In the data rows, zero lies at 4.5, halfway between 4 and 5.
Here are some points:
[4 4 6 5 5 5 6 5 4 4 5 4 5 5 5 5 5 6 5 5 5 6 5 3]
[4 5 5 5 5 5 4 5 4 5 5 4 4 4 5 5 5 4 5 4 5 5 4 4]
[5 6 4 6 3 6 4 8 5 3 5 5 6 7 7 4 7 6 5 6 5 7 3 2]
[2 5 7 2 5 7 9 7 5 6 5 4 4 2 6 8 5 4 4 0 8 5 4 6]
[7 3 4 5 6 4 5 4 4 4 4 5 5 4 4 5 6 5 5 5 5 4 6 4]
[5 4 4 4 5 4 5 4 5 5 4 5 4 3 4 5 4 3 4 4 5 4 4 5]
[6 4 4 4 5 4 4 5 4 4 4 6 5 4 4 4 5 5 5 5 4 5 5 4]
[1 6 7 5 4 6 7 6 4 4 6 3 4 6 6 5 4 8 6 3 5 6 4 4]
[5 4 5 3 7 4 6 3 5 4 5 5 3 5 6 6 4 4 4 2 4 4 5 5]
[7 4 4 5 5 5 5 5 4 4 4 6 6 4 4 4 5 5 5 5 5 4 5 4]
[5 5 4 4 5 6 5 5 5 4 5 5 5 4 6 5 5 4 4 4 6 4 4 5]
[6 6 3 3 3 5 3 8 5 5 4 7 5 2 3 2 2 4 3 4 5 3 1 5]
[4 4 5 5 3 4 5 5 4 6 4 4 5 3 3 4 4 4 4 5 5 5 5 5]
[0 4 6 7 3 2 3 0 4 5 5 0 4 9 2 2 2 5 6 8 1 6 7 5]
[6 4 5 5 4 5 6 7 4 4 5 6 7 4 5 4 6 6 5 5 7 5 5 3]
[2 2 3 4 5 0 0 0 6 5 5 1 2 5 2 4 2 0 2 6 0 3 4 6]
[6 5 4 5 3 7 8 9 4 3 5 7 7 6 5 3 4 9 5 4 6 4 5 3]
[7 4 4 4 5 4 4 5 4 5 3 6 5 2 3 4 4 4 4 4 6 3 4 5]
[5 4 5 3 6 3 5 5 5 5 5 5 4 4 4 6 5 3 3 3 4 5 4 4]
[4 5 4 7 5 5 2 3 3 6 4 4 3 3 6 5 6 4 7 5 6 5 4 5]
[4 5 4 5 6 6 5 4 4 5 5 4 3 3 8 7 6 4 6 2 7 3 4 5]
[4 5 6 5 3 6 6 6 4 8 3 4 5 5 4 5 6 5 5 5 5 6 6 6]
[4 4 5 5 5 5 5 4 4 4 5 4 4 4 5 5 4 5 5 4 5 4 5 5]
[4 4 4 4 4 5 5 4 5 4 5 4 5 5 6 5 5 4 4 5 4 5 5 4]
[5 4 7 3 3 0 3 8 6 4 3 5 7 9 0 1 3 5 2 9 0 9 5 1]
[1 6 6 6 5 4 3 2 3 6 4 2 1 6 4 4 3 5 6 5 3 6 4 6]
[4 4 5 4 5 4 4 4 5 5 5 4 4 4 4 5 5 3 4 4 4 5 4 5]
[3 2 3 5 4 5 7 0 5 7 3 1 4 5 4 5 1 3 4 4 3 1 9 9]
[2 4 6 4 4 4 5 4 5 5 5 3 4 5 4 5 5 3 4 5 4 5 5 5]
Here are 10 more points, each followed by its number:
[5 7 3 4 8 8 5 3 5 4 6 5 1 4 9 9 9 4 6 0 7 3 3 6] 0
[6 5 3 6 3 5 2 6 4 5 4 6 5 2 5 3 5 4 5 5 6 4 3 4] 1
[7 5 1 9 4 7 3 3 2 5 3 5 5 3 6 3 4 6 7 5 7 0 6 7] 2
[5 4 4 5 5 4 4 5 4 5 4 5 5 4 4 4 5 5 5 5 5 4 5 5] 3
[5 6 4 4 6 6 5 4 5 5 5 5 3 3 8 7 6 3 4 2 6 4 3 5] 4
[3 4 4 6 3 6 4 5 4 7 4 4 4 0 7 5 6 2 6 3 9 3 3 6] 5
[5 5 5 4 5 4 3 6 4 4 5 5 4 4 4 4 4 5 4 4 4 5 3 3] 6
[4 4 5 5 4 4 5 4 4 5 4 4 5 5 4 4 4 4 5 5 4 5 5 5] 7
[4 5 5 5 5 3 2 5 4 4 5 5 4 3 4 4 5 4 5 5 5 5 3 3] 8
[7 2 4 5 5 5 7 3 4 7 3 5 6 0 3 5 5 3 5 4 8 2 7 7] 9
Which of these numbered points is nearest to each point below by angle, seen from the average point of the first points? Its number follows each.
[4 5 5 4 5 5 5 5 5 5 5 4 4 4 5 5 5 4 4 4 5 5 4 5] > 4
[1 4 4 8 1 3 2 1 4 9 2 0 4 5 1 2 2 1 5 8 2 4 7 9] > 7
[4 5 5 2 7 3 3 3 5 5 5 4 2 2 5 7 6 1 3 2 4 5 3 5] > 4
[4 5 4 5 2 6 6 4 6 6 3 3 5 8 3 4 3 5 4 6 2 4 6 7] > 7
[7 4 5 4 6 4 5 5 4 4 5 6 5 4 4 5 5 6 5 4 5 4 5 4] > 3
[4 1 5 5 2 5 8 5 4 7 3 3 7 1 1 3 2 3 4 5 8 3 7 7] > 9
[8 2 4 5 6 3 3 3 4 5 3 5 6 3 2 4 6 3 5 7 5 5 6 4] > 3
[5 4 4 5 4 4 4 5 4 5 4 5 6 4 2 3 3 4 4 5 4 4 5 4] > 3
[5 3 3 5 4 5 6 3 4 6 3 4 5 1 3 3 2 4 4 3 6 1 6 7] > 9
[1 4 3 6 0 8 7 6 5 8 4 3 6 0 7 4 3 2 5 3 9 1 4 8] > 5
[6 6 4 5 5 4 4 6 4 3 5 6 4 6 4 3 3 7 5 5 3 5 4 3] > 6
[5 4 4 6 4 4 3 4 3 5 4 5 5 3 4 3 4 5 5 6 5 4 5 4] > 3
[5 3 4 6 3 3 3 5 3 6 4 5 6 3 2 3 5 3 5 7 6 5 5 4] > 3
[2 5 3 5 2 8 7 5 5 6 4 4 4 1 8 5 3 4 5 1 8 1 4 8] > 5
[4 5 4 4 5 5 5 4 5 5 4 5 4 4 6 5 4 4 5 3 5 4 4 5] > 4
[5 5 4 3 5 4 4 4 5 4 5 5 4 4 4 4 3 5 3 4 3 4 4 4] > 6
[5 4 4 5 4 4 4 4 4 4 4 5 5 3 5 4 4 4 5 5 5 4 4 4] > 1
[4 3 5 5 5 3 3 3 4 4 5 4 5 3 4 4 5 3 5 5 5 5 5 3] > 8
[8 4 6 5 9 4 5 2 3 4 4 5 5 8 4 7 8 6 6 6 2 7 8 3] > 3
[5 4 4 6 3 5 3 7 4 5 5 5 6 4 4 3 6 5 5 7 6 6 3 3] > 1
[3 3 6 4 5 2 3 3 4 6 4 4 3 2 2 4 5 2 4 5 5 6 4 4] > 8
[0 4 9 4 7 1 3 2 3 6 6 2 1 3 3 7 6 1 5 5 4 9 3 3] > 8
[5 5 2 6 3 6 4 3 5 5 3 4 5 5 4 3 2 5 4 5 4 2 6 7] > 2
[4 5 4 4 5 5 5 5 5 4 5 5 4 4 6 5 4 5 4 3 5 4 3 4] > 4
[1 5 6 4 5 3 4 2 4 7 4 2 2 5 2 5 3 3 4 4 2 5 5 7] > 7
[5 6 3 8 4 7 4 5 3 4 5 6 5 5 6 3 4 9 7 5 6 3 5 4] > 2
[4 5 4 3 5 6 6 4 5 5 5 4 4 3 7 6 4 4 4 1 6 3 4 6] > 4
[6 4 4 4 4 4 4 5 5 5 4 5 5 2 4 4 5 3 4 5 6 4 4 4] > 1
[4 5 5 5 4 5 4 5 4 5 4 4 4 4 5 5 4 4 5 4 5 5 4 5] > 5
[2 5 5 5 2 4 3 4 5 7 4 2 4 5 3 4 4 3 4 6 3 6 4 6] > 7
[5 6 6 5 5 6 7 6 3 4 5 5 5 5 6 5 6 8 6 4 6 5 5 4] > 0
[5 4 5 5 4 3 3 5 4 5 4 4 5 4 3 4 5 4 5 6 4 6 4 4] > 8
[5 5 6 3 5 3 6 5 5 3 5 5 4 7 3 4 3 7 3 4 1 5 4 4] > 6
[5 4 4 4 5 5 5 4 5 4 5 5 4 4 5 5 4 4 4 4 5 4 5 5] > 4
[3 7 4 4 9 8 6 0 4 4 6 3 0 4 9 9 6 4 6 0 6 2 4 7] > 0
[3 5 4 4 3 5 6 5 5 5 5 4 4 4 5 4 3 5 4 4 5 4 4 5] > 5
[8 4 3 4 4 7 7 6 5 6 3 6 7 1 5 6 6 3 4 3 8 2 5 6] > 9
[5 4 5 4 4 5 5 5 5 5 4 5 5 4 4 5 5 4 4 4 5 5 5 5] > 9
[5 4 4 4 4 4 5 5 4 5 4 5 5 3 4 4 4 4 4 4 5 4 5 5] > 9
[4 6 5 5 4 5 4 5 3 7 3 5 2 1 3 4 3 4 5 4 6 4 3 7] > 5
[6 4 3 5 5 4 3 5 4 4 5 6 5 2 5 4 4 4 4 4 6 3 4 4] > 1
[4 4 7 0 7 1 4 4 7 7 4 4 2 1 2 9 7 0 1 2 3 7 2 5] > 4
[4 6 4 6 4 4 1 6 4 4 5 5 4 5 6 4 6 4 5 6 4 7 2 3] > 8
[0 4 7 4 5 3 7 0 6 4 7 0 3 9 6 7 4 4 5 5 0 7 8 6] > 7
[8 5 4 1 8 1 1 3 5 8 2 7 0 0 1 6 4 0 1 1 5 3 1 7] > 4
[8 1 2 2 4 3 5 5 7 3 5 6 7 3 3 5 4 1 1 4 5 3 5 4] > 9
[0 4 9 3 6 1 6 3 5 5 5 1 3 8 2 7 6 2 4 6 0 9 6 3] > 7
[4 5 5 4 5 4 5 5 5 4 5 4 4 5 5 5 4 4 4 4 4 5 4 5] > 4
